(in the rows, 128 means zero)
Each named move below is a turn or a mirror, shown by a few rows before and after it. Which moves, in which order, take the first row of each later pair to the second? The first pair is answered.
C:
| 142 | 153 | 149 | 129 | 116 | 143 | 152 | 162 | 116 | 140 | 173 | 174 | 152 | 113 |  86 | 160 | 142 | 151 | 108 | 116 | 107 | 116 | 120 | 113 | 115 | 111 | 135 | -> | 144 | 152 | 150 | 129 | 117 | 143 | 144 | 155 | 116 | 130 | 168 | 171 | 148 | 113 |  81 | 159 | 148 | 156 | 111 | 115 | 107 | 120 | 120 | 117 | 121 | 111 | 136 |
| 118 | 128 | 132 | 109 | 137 | 134 | 131 | 148 | 118 | 141 | 110 | 106 | 141 | 110 | 120 | 127 | 138 | 130 | 113 | 143 | 134 | 126 | 129 | 147 | 113 | 118 | 134 | -> | 131 | 103 | 137 |  93 | 124 | 120 | 142 | 133 | 123 | 122 | 127 | 121 | 139 | 124 | 126 | 138 | 137 | 128 | 135 | 139 | 137 | 135 | 110 | 150 | 124 | 127 | 109 |
| 145 | 140 | 145 | 104 | 107 | 113 |  91 | 101 |  77 | 146 | 151 | 163 | 107 | 145 | 119 | 122 | 157 | 130 | 104 |  96 |  93 | 145 |  81 | 106 | 102 | 131 | 135 | -> | 136 | 163 | 140 | 117 | 114 | 125 |  92 | 131 |  73 | 149 | 129 | 153 | 108 | 135 | 112 | 123 | 140 | 131 |  81 | 101 |  89 | 136 |  89 | 103 |  93 | 135 | 154 |
N:
| 149 | 149 | 109 | 162 |  78 | 120 | 131 | 109 | 190 | 139 | 135 | 138 | 134 | 120 | 140 | 155 | 129 | 149 | 140 | 182 | 160 | 108 | 123 | 147 | 126 | 167 |  98 | -> | 147 | 154 | 103 | 152 |  75 | 132 | 133 | 112 | 181 | 137 | 136 | 143 | 135 | 121 | 134 | 156 | 139 | 158 | 128 | 183 | 152 | 116 | 115 | 154 | 119 | 157 |  85 |
| 160 | 144 | 156 | 123 | 135 | 125 | 143 | 132 |  93 | 146 | 173 | 162 | 149 | 132 | 107 | 154 | 130 | 141 | 117 | 118 |  84 | 143 |  99 | 119 | 151 | 110 | 111 | -> | 122 |  96 | 137 | 184 | 144 | 115 | 133 | 118 | 153 | 136 |  88 | 127 |  93 | 154 | 143 | 101 | 101 | 112 | 141 |  89 | 173 | 133 | 164 | 133 | 143 | 148 | 139 |
| 122 | 140 | 120 | 105 | 146 | 132 | 168 | 157 | 133 | 118 | 130 | 134 | 154 |  97 | 111 | 129 | 141 | 124 | 160 | 134 | 129 | 143 | 132 | 149 | 170 |  96 | 126 | -> | 104 | 131 | 109 | 118 | 148 | 130 | 164 | 150 | 140 | 109 |  93 | 113 | 137 |  96 | 119 | 104 | 132 | 116 | 158 | 134 | 154 | 131 | 145 | 149 | 144 | 107 | 135 |
| 135 | 114 | 123 |  96 | 123 | 149 | 145 | 122 | 106 | 143 | 130 | 137 | 102 | 120 | 114 | 110 | 159 | 133 | 153 | 153 | 157 | 143 | 125 | 121 | 134 | 150 | 131 | -> | 151 | 111 | 133 | 102 | 128 | 149 | 149 | 116 | 111 | 138 | 127 | 153 | 115 | 119 | 111 | 122 | 149 | 130 | 157 | 144 | 148 | 139 | 125 | 123 | 155 | 142 | 132 |
L:
| 131 | 101 | 129 | 141 | 124 | 104 | 124 | 122 | 124 | 125 | 133 | 131 | 129 | 163 | 125 |  81 | 110 | 119 | 122 | 132 | 148 | 157 | 117 | 108 | 112 | 148 | 103 | -> | 123 | 117 | 109 | 119 | 111 | 110 | 149 | 152 | 130 | 123 | 163 | 118 | 157 | 127 | 112 | 136 | 124 | 147 | 115 | 173 | 131 | 149 |  93 | 101 | 118 | 125 | 101 |
| 127 | 153 | 123 | 108 | 132 | 146 |  82 | 158 |  78 | 132 | 127 | 108 | 160 | 132 | 130 | 103 | 144 | 144 |  96 |  91 | 124 |  83 | 111 |  94 | 121 |  90 | 149 | -> | 125 | 152 | 115 | 121 | 136 | 151 |  85 | 157 | 110 | 130 | 124 | 100 | 158 | 121 | 140 | 132 | 125 | 158 | 102 |  91 | 136 |  64 | 125 |  92 | 132 |  93 | 164 |
| 152 | 134 | 137 | 118 | 135 | 138 | 146 | 128 |  97 | 130 | 157 | 151 | 144 | 163 | 114 | 132 | 154 | 120 | 131 | 126 |  87 | 133 | 104 | 111 | 170 | 129 |  97 | -> | 149 | 135 | 121 | 147 | 129 | 148 | 137 | 130 | 155 | 127 | 152 | 130 | 134 | 142 | 124 | 185 | 122 | 139 | 132 | 133 | 105 | 108 | 129 | 112 | 189 | 133 | 125 |
| 117 | 186 | 149 | 138 | 143 | 149 | 123 | 182 | 124 | 145 |  96 | 101 | 148 |  83 |  94 | 182 | 134 | 136 |  82 | 116 |  56 |  92 |  95 | 110 | 130 |  88 | 158 | -> | 109 | 156 | 169 | 187 | 150 | 147 |  88 | 145 | 158 | 147 |  51 | 106 | 113 | 113 | 112 | 141 |  94 | 116 |  81 |  74 |  90 |  77 | 134 | 106 | 139 | 119 | 182 |
Pairs:
Between the rows of a pair lie 2 to 4 moves.
| 110 | 129 | 107 | 144 | 165 | 126 | 147 | 168 | 161 | 127 |  92 | 106 | 152 | 108 | 123 | 126 | 118 | 103 | 144 | 135 | 142 | 108 | 169 | 119 | 165 | 119 | 142 | -> | 143 | 122 | 125 | 118 | 150 | 117 | 159 | 159 | 154 | 127 | 139 | 137 | 172 | 106 | 114 | 160 | 131 | 116 | 158 | 140 | 110 | 114 | 138 | 118 | 189 | 107 | 119 | => N, N, C
| 155 | 102 | 147 | 124 | 126 | 116 | 134 |  86 | 151 | 105 | 134 | 171 | 107 | 156 | 119 | 101 | 119 |  96 | 148 | 113 | 128 | 145 | 120 | 140 | 174 | 152 |  95 | -> | 140 | 126 | 110 |  82 | 116 |  98 | 164 | 131 | 120 | 109 | 153 | 140 | 135 | 124 | 105 | 127 | 160 | 126 | 141 | 169 | 114 | 146 |  88 | 150 | 132 | 120 |  76 | => N, N, N, L
| 154 | 173 |  94 |  84 | 120 | 118 | 128 | 139 | 113 | 146 | 135 | 128 | 138 | 106 | 144 | 134 | 149 | 135 |  90 | 146 | 136 | 124 | 136 |  98 | 109 |  79 | 125 | -> | 171 | 169 | 121 | 110 | 115 | 131 |  95 | 110 | 125 | 150 | 144 | 150 | 126 | 122 | 154 | 135 | 134 | 141 |  79 | 120 | 127 | 113 | 144 |  83 | 113 | 104 | 133 | => L, N, L, N
| 126 | 123 | 137 | 101 | 124 | 108 | 141 | 122 |  81 | 118 | 147 | 152 | 134 | 135 | 121 |  91 | 157 |  91 | 132 | 139 | 115 | 167 |  86 | 142 | 118 | 109 | 102 | -> | 132 | 163 | 152 | 117 | 153 | 123 | 141 | 141 |  73 | 123 | 132 | 150 | 153 | 122 | 109 |  97 | 140 | 104 | 111 | 127 |  88 | 155 | 109 | 132 | 145 | 101 | 132 | => C, N, N, N
| 130 | 124 | 130 | 138 | 128 | 141 |  89 | 118 | 117 | 132 | 130 | 141 | 108 | 155 | 130 | 105 | 110 | 117 |  91 | 113 | 121 | 109 | 120 | 132 | 103 | 169 | 135 | -> | 135 | 126 | 139 | 112 | 138 | 136 | 114 | 131 |  86 | 118 | 141 | 144 | 127 | 144 | 118 |  86 | 139 | 102 |  93 | 124 | 108 | 136 | 101 | 134 | 117 | 152 | 119 | => N, L, N, L
| 113 |  54 | 150 | 132 | 155 |  97 | 131 |  98 | 121 | 158 | 142 | 150 | 129 | 192 | 139 | 132 | 105 | 114 | 152 |  65 | 145 | 154 | 100 |  80 | 125 | 132 | 114 | -> |  96 |  56 | 144 | 121 | 152 |  86 | 130 | 100 | 120 | 164 | 126 | 133 | 118 | 196 | 137 | 110 | 113 | 109 | 145 |  80 | 155 | 152 | 100 |  81 |  89 | 136 | 106 | => N, N, N
| 157 | 134 | 120 | 118 |  86 | 122 | 127 | 105 | 140 | 135 | 178 | 124 | 148 | 138 | 128 | 204 | 130 | 156 | 109 | 160 | 114 | 101 |  96 |  90 |  99 | 131 |  73 | -> | 155 | 168 | 123 | 152 | 105 | 142 |  90 | 109 | 127 | 153 | 158 | 119 | 138 | 141 | 127 | 185 | 116 | 160 |  68 | 144 | 102 |  80 | 128 |  84 |  88 | 139 | 121 | => L, C, N
| 155 | 102 | 166 |  89 | 120 | 116 | 138 |  82 | 121 | 127 | 150 | 177 | 120 | 163 | 121 | 116 | 132 | 119 | 108 | 105 |  95 | 151 | 102 | 131 | 124 | 147 | 105 | -> | 126 | 117 |  97 |  83 | 120 | 110 | 164 | 140 | 174 | 117 | 136 | 111 | 138 |  99 | 119 | 168 | 144 | 158 | 131 | 167 | 131 | 140 | 109 | 150 | 114 | 131 | 116 | => L, N, L, L
| 130 | 201 | 177 | 113 | 189 | 146 | 121 | 177 |  11 | 146 | 117 | 167 | 166 | 127 |  78 |  59 | 151 | 101 |  82 | 134 |  60 | 155 | 113 | 130 | 143 |  86 | 158 | -> | 142 | 187 | 201 | 136 | 205 | 158 | 119 | 156 |  48 | 134 | 116 | 198 | 171 | 127 |  90 |  76 | 117 |  87 | 103 |  96 |  75 | 158 | 140 | 131 | 212 |  91 | 179 | => N, N, N
